[[ 4.263  0.121 -0.738 -1.300  2.545 -2.587  5.738 -1.814  2.679]
 [ 4.673  0.737 -3.328  4.359 -4.101 -4.216  2.859 -3.991  2.061]
 [-5.921  0.212 -5.590 -0.503  0.303 -3.825 -4.377  5.430 -2.287]
 [ 4.003  4.087 -3.409  1.378 -4.102  1.067  4.903  1.257  3.826]
 [ 0.485 -1.908 -5.122 -0.568 -2.330 -5.405 -2.987  3.323  0.043]
 [-3.665  3.915 -2.685  5.153 -0.755  1.722 -1.982 -0.854  5.242]
 [ 1.209  0.384  3.712  2.658  3.289  0.971  2.662 -4.170 -3.870]
 [-4.329  5.221 -1.153  4.472 -1.570  2.333 -5.286 -1.284  4.568]
 [-1.295  1.438  3.792  0.736 -5.005 -2.409  5.579  6.058  3.135]
 [-0.298 -4.508 -6.005  1.112  5.121 -3.276 -1.873 -4.080 -4.838]
 [ 5.732  0.726  5.064 -5.018 -4.763 -5.460  4.427 -4.357 -3.790]] → 5.064

[[-1.916  3.060 -3.662  0.601  5.058  5.149  4.333  2.447 -0.384]
 [-0.461 -2.984 -0.912 -5.824 -1.404 -5.446 -1.722  2.312 -0.069]
 [-5.685 -3.232 -4.651 -3.976 -0.095 -0.048 -3.272 -3.539  1.459]
 [ 1.453  3.734  0.954 -2.050 -3.368  1.299  1.951 -0.196  5.331]
 [ 1.738 -5.096 -5.427 -2.055 -0.101 -3.241 -0.860  5.108  4.472]
 [ 3.579 -5.658  4.481  2.105  4.364  2.652  0.851  3.022  0.454]
 [ 2.518 -2.445  5.522 -1.250  4.952 -0.978 -4.993 -2.459 -1.944]
 [-0.193 -0.862 -4.349 -5.634  2.426 -1.845 -0.796 -3.858 -2.017]
 [-0.389 -4.092  3.746 -0.191 -0.161 -4.547 -4.781 -0.405  0.707]
 [-4.607 -3.244 -2.125 -5.743 -3.142  4.880 -0.868 -4.929 -1.454]
 [ 0.832 -2.452  5.509 -1.536 -1.276  4.680  2.718  5.101 -3.819]] → 5.509

[[-1.631  0.188  0.753 -0.931 -1.341  4.174  3.642  4.246]
 [-1.812  0.911  1.743  0.198  0.217 -2.478 -1.725  2.808]
 [ 1.028  0.002  1.938 -0.272 -2.067 -2.374  3.244  4.938]
 [-0.216  0.932 -0.587 -0.250  1.492 -4.646  0.187  3.260]
 [ 1.357  4.599  2.640  1.940  0.972 -1.419 -4.050 -0.755]
 [-0.098  1.324  0.045 -0.874 -0.610 -2.257  1.891  3.307]
 [-1.632 -2.683  3.154 -2.312 -0.680  1.945 -2.246  1.774]
 [-2.550 -0.109  4.620 -1.617  0.139 -3.733 -2.920  2.463]] → 4.620

[[-3.886  1.716 -1.231  1.508 -1.833 -2.321  1.484 -0.886  1.037]
 [ 3.505 -2.619 -0.467 -1.665 -2.368  1.574 -0.862 -0.339  0.317]
 [ 2.769 -0.668  1.694 -0.916  3.388  1.922 -1.304  1.220 -1.388]
 [-1.226  0.088 -1.055  0.347 -2.278 -0.951  0.669 -0.760  0.857]
 [-1.407  0.403 -0.767  0.484 -1.482 -0.946  0.634 -0.552  0.630]
 [ 1.394  0.514  2.103 -0.219  4.893  1.379 -1.034  1.516 -1.691]
 [-0.879  1.801  1.800  0.744  4.883  0.158 -0.292  1.298 -1.415]] → 1.800

[[ 3.533  5.402 -0.664 -1.998  0.179 -2.867  0.038 -3.351 -3.283 -4.591
  -0.040  0.990]
 [-1.927 -1.856  0.744  1.841  0.256  5.782  2.047 -1.377  1.554  0.927
  -0.996 -3.119]
 [ 0.719  0.703 -0.611 -1.812  6.227  0.689 -3.505 -1.152 -3.519 -0.188
  -1.421 -0.564]
 [ 1.556  1.948  0.141 -2.483 -0.322  1.200 -2.837 -3.088 -2.779 -1.116
  -2.323  1.983]
 [ 0.758 -0.319  0.338  2.931 -0.674  3.787  1.342  0.750  0.465  0.838
  -0.553 -0.567]
 [ 3.209  3.189  2.220  1.852 -1.297 -1.093 -1.514  3.226  1.703  1.620
   1.201  0.842]
 [-2.875 -3.827 -3.099 -1.478  0.119  4.729 -0.494 -3.400 -2.059 -0.046
  -1.941 -1.190]
 [ 1.055 -0.580 -0.350  1.004 -3.376 -0.799  0.379  1.785  2.089  1.372
   1.201 -1.772]
 [ 1.541  1.454  1.304  0.660 -2.140  3.024 -2.589 -1.758  0.763  0.579
  -2.132 -0.189]
 [ 0.354 -1.420  0.310  0.948 -0.576  0.005 -1.317  0.635  1.165  0.032
   0.617  1.131]] → 0.310
